[121  41 150 129 131 105 148 119 135 147 112  70 105 154 107 152 164 120
 108 172 135  85 116 147 113 110 145 120]  Negu
[131  81 132  96 107 115 107 115 144 122 112 156 171 140 176  99 205  72
  92 122  92 127  94 157  89 132  97 119]  funek
[131  81 132  96 107 115 107 115 144 122 112 156 171 140 176  99 205  72
  92 122  92 127 116 157  89 132  97 119]  fala
asked: [131  81 132  96 107 115 107 115 144 122 112 156 171 140 176  99 205  72
  92 122  92 127 116 157  89 132  97 119]
fala
asked: [135  85 116 147]
Negu

[ 62  62  81 142  67 112] = Gug
[ 46  43  86 217  56 152] = Ninu
[149 150 127  55 143  90] = Dad
[ 54 143 164  35 195  99] = lis
[ 38  62  81 142  49 149] = zagiz
asked: [ 35 195]
lis
asked: [ 62  62  81 142  67 112]
Gug
asked: [ 55 143]
Dad
asked: [143 164  35 195]
lis
asked: [ 81 142  49]
zagiz

[154 116 141 104 180 112] : funek
[116 100 121 143 194 138] : Gug
[ 99  81 136  99 137 123] : zos
[129 172 103  84 124 159] : Gaf
[103  90 127 150 106  95] : kiza
[ 98 137 140 118 208 130] : fala
[138 165 127 136 160 129] : Ninu
[157 156 127 143 119 126] : tilid
[120 122 141 120 173 125] : lis
[116 124 109 169 126 131] : zagiz
[173 183 139 158  84 116] : Dad
[150 136  81  76 110 127] : Negu
asked: [156 127 143]
tilid
asked: [116 100]
Gug
asked: [ 81 136]
zos

[ 89  97  90  72  76 130 139 137  73  80 118 114 101 139 110  93 113 105
  93  96  76  89  73  88  80] : Negu
[160  56 143 189  54 197 160  72 199 187 120 127 150  84 134 164 128 143
 163 158 194 172 200 172 187] : Gaf
[ 94  99  94  83  85 118 124 123  84  88 111 109 101 124 106  96 108 103
  96  98  85  93  83  93  88] : Ninu
[170 156 170 200 194 100  84  87 199 187 120 127 150  84 134 150 128 143
 150 158 194 172 200 172 187] : zagiz
[ 92 100  92  75  78 133 142 140  75  82 121 117 104 142  96 108 106 108
  96  99  78  91  75  91  83] : Gug
[160 143 160 197 189  72  54  56 196 181  98 108 135  53 115 153 108 127
 152 145 189 162 197 162 180] : tilid
asked: [145 189 162]
tilid
asked: [160 143 160 197 189  72  54  56]
tilid
asked: [106  96 108]
Ninu
asked: [73 88]
Negu
asked: [160  56 143 189  54 197 160  72 199 187 120 127 150  84 134 164 128 143
 163 158 194 172 200 172 187]
Gaf
asked: [142 140]
Gug

[103  62 156  89] -> Ninu
[118  68 159  81] -> tilid
[163  88 170  68] -> Gug
[140  63 177 120] -> Negu
[100  88 179  90] -> Gaf
[ 93  62 160  95] -> kiza
[ 86  85 179 100] -> Dad
[ 59 156  89 103] -> zagiz
[144  35 150 110] -> funek
[ 83  83 178 104] -> lis
asked: [ 83  83 178]
lis
asked: [ 63 177 120]
Negu
asked: [ 62 156  89]
Ninu

[128 110 158 112  62  82] = lis
[128 158 121  69 123 209] = Negu
[146 164  30  79  86 162] = Dad
[172 158 112 150  37 114] = zagiz
[132 124 121 130 135 114] = Ninu
[172 158 112 110 123 146] = Gaf
[121 130 134 140 147  98] = Gug
asked: [121 130 134]
Gug
asked: [158 112 110]
Gaf
asked: [130 134 140]
Gug
asked: [121 130 135]
Ninu
asked: [172 158 112 150  37]
zagiz
asked: [132 124]
Ninu
asked: [172 158 112 110 123]
Gaf

[113 133 113 158  58] : tilid
[138 101 113 108 123] : Gaf
[143 148  78  97  33] : kiza
[148  78  99 106  98] : Gug
[149 163 132 122 114] : fala
[143 148  78  97 120] : funek
[149 163 132  85 210] : lis
asked: [149 163 132  85 210]
lis
asked: [149 163 132 122 114]
fala
asked: [143 148  78  97 120]
funek

[124 134  83 126 116 116 127 145 135] = Ninu
[166 131 130 128 123 134 112 118 131] = fala
[124 134  83 126 116 132 178 126 118] = Gug
[124 134  83 126 116 132 178 126 131] = zagiz
[129 139 137 130 152 158 118 137 139] = tilid
[126 124 132  83 116 134 125 113 123] = kiza
[ 97 134 124 124 123 125 134 144 125] = lis
[110 123 122 142  79 131  79 146 130] = zos
[153 101 103 136  50 137  91 134 137] = funek
asked: [139 137]
tilid
asked: [139 137 130 152 158 118 137 139]
tilid
asked: [137 130 152 158]
tilid
asked: [124 134  83 126 116 116 127 145]
Ninu
asked: [134 144 125]
lis
asked: [124 134  83 126 116 132 178 126 131]
zagiz

[149 111 143 135 130 134  81  34 190  42 170 148  99 169 135  89 132  90
 155 121 156  89 158 172 112 156 147] -> tilid
[140  29 144  99 109 126 121 143 143 144 180  82 163 133 163 117 102  87
 194 121 114 115  97 116 128 231 123] -> Negu
[148  45 134 101  86 106 124 143 143 145 200  89 149 146 165 140 112  98
 180 135  97  82  98  92 128 186  91] -> Gug
[149  50 135 134 135  81 130 190  34 136 194  87 150 142 154 140 109  97
 170 131  96  84  96 101 123 193 101] -> Gaf
asked: [148  99 169 135]
tilid
asked: [128 231]
Negu
asked: [140  29 144  99 109 126 121 143 143 144 180  82 163 133 163 117 102  87
 194 121 114 115  97 116 128 231 123]
Negu
asked: [135 130 134  81  34 190]
tilid
asked: [ 99 109 126 121 143 143 144 180  82 163 133]
Negu
asked: [131  96]
Gaf
asked: [ 81  34 190  42 170 148  99 169 135  89 132]
tilid

[126 164  92 198 154 118 152 105 119  95 157 171  81  54 111  58  57] -> kiza
[153 133 129  98 153 102 209 105 119  95 157 171  81  54 111 151  57] -> Gaf
[ 73  45 179 211 216  96  76 190  98  92 128 164  92 198 154 118 152] -> fala
[153 133 129  98 153  76 190  96 119  95 157 171  81  54 111 101 139] -> lis
asked: [128 164  92 198 154 118 152]
fala
asked: [ 96  76 190]
fala

[129 209 139 135 121 146 124 137 127 155] -> zos
[124  72 146 121 135 139 135 130 134 142] -> funek
[130 137 136 145 128 125 140 124 147 137] -> Gaf
[129  99 104 129 138 125 124 134 122 138] -> Dad
[130 121 136 145 128 125 140 124 147 137] -> Negu
[140 122 122 117 135 132 123 117 122 129] -> zagiz
asked: [122 122]
zagiz
asked: [146 121 135 139]
funek
asked: [130 137 136 145 128 125 140 124 147 137]
Gaf
asked: [130 121 136]
Negu

[165 102 141 136 181 122 138  59 124 116] = lis
[ 83  94 104 127 157 130  89  93  97 132] = Gaf
[139 181  82  90 100 106 128 118 134  82] = Dad
[133 163 149  59 122 120 100  90 163 128] = zos
[145 189 181 106 131 152 153  90 126 141] = Gug
[ 98  84 118 128 154 175  83  94 101 107] = Ninu
[137  91 116 152 154 124 137 122 111  46] = kiza
[123 110  67 143 130 103 118  97  77  89] = zagiz
[147 170 108 124 145  72 180  93 124 141] = fala
[147 170 108 124 145  72 132  93 124 141] = tilid
[148 149 164  97  96 104 103  97 102  70] = funek
asked: [ 97 102]
funek
asked: [ 83  94 101]
Ninu
asked: [143 130 103 118]
zagiz
asked: [106 128]
Dad
asked: [124 116]
lis

[ 80 128 141 115 154 110 170  50 127 143 112 173 108  97 101  95 179 107
 191  82]  Gug
[146 116  86 107 133 101 101 179 149 139 163 223  90 146  98 102 107 129
 148  91]  fala
[156 186 133 125 110  97  91 133 159 106 165 110 125 174 156 127 121 102
 117 130]  Gaf
[143 123 130 144 133 120 166 134  87 119  86 158 132  72 113 104 133 128
 163 132]  Negu
[106 135 151 152 141 126 153  50 121 142 120 167 107 101 112 130 191  94
 166 108]  tilid
[156 186 133 125 110  97  91 133 159 106 165 110 125 174 156 127 121 102
 117 140]  kiza
[147 179 173 107 123 135 146 223 179 163 101 139  98 149  90  97 173  98
 167 138]  Dad
[141 115 154 107 170  50 127 143 112 173 108 104 167 101 127 111 138 146
 125 137]  funek
[151  55 168 174 120  92 171 106 157 119  98  93 145 150  93 128 109 126
 123 157]  zos
[ 63 139 132 108 112 175 131 161 102  94 108 130 132  76 113 100 142 160
 137 137]  zagiz
asked: [ 63 139 132 108 112 175 131 161 102  94 108]
zagiz
asked: [146 223 179 163 101 139  98 149  90]
Dad
asked: [102 107 129 148  91]
fala
asked: [141 115 154 110 170  50 127 143 112 173 108]
Gug
asked: [141 115 154 107 170  50 127 143 112 173 108 104 167 101 127 111 138 146
 125 137]
funek

[ 84 133 120 101 146 126 148 104 163 173] -> Negu
[131 149 154 169 120  81  82 111 129 159] -> tilid
[108 119 122 170 188 181 184 148 176  83] -> kiza
[ 90 116 101 136  29 192 177 103 131 112] -> Gug
[172 120  93 141 129 145 128 149 135 147] -> Dad
asked: [128 149]
Dad
asked: [116 101 136]
Gug
asked: [129 145 128]
Dad
asked: [169 120]
tilid
asked: [149 154 169 120  81  82 111 129 159]
tilid
asked: [81 82]
tilid

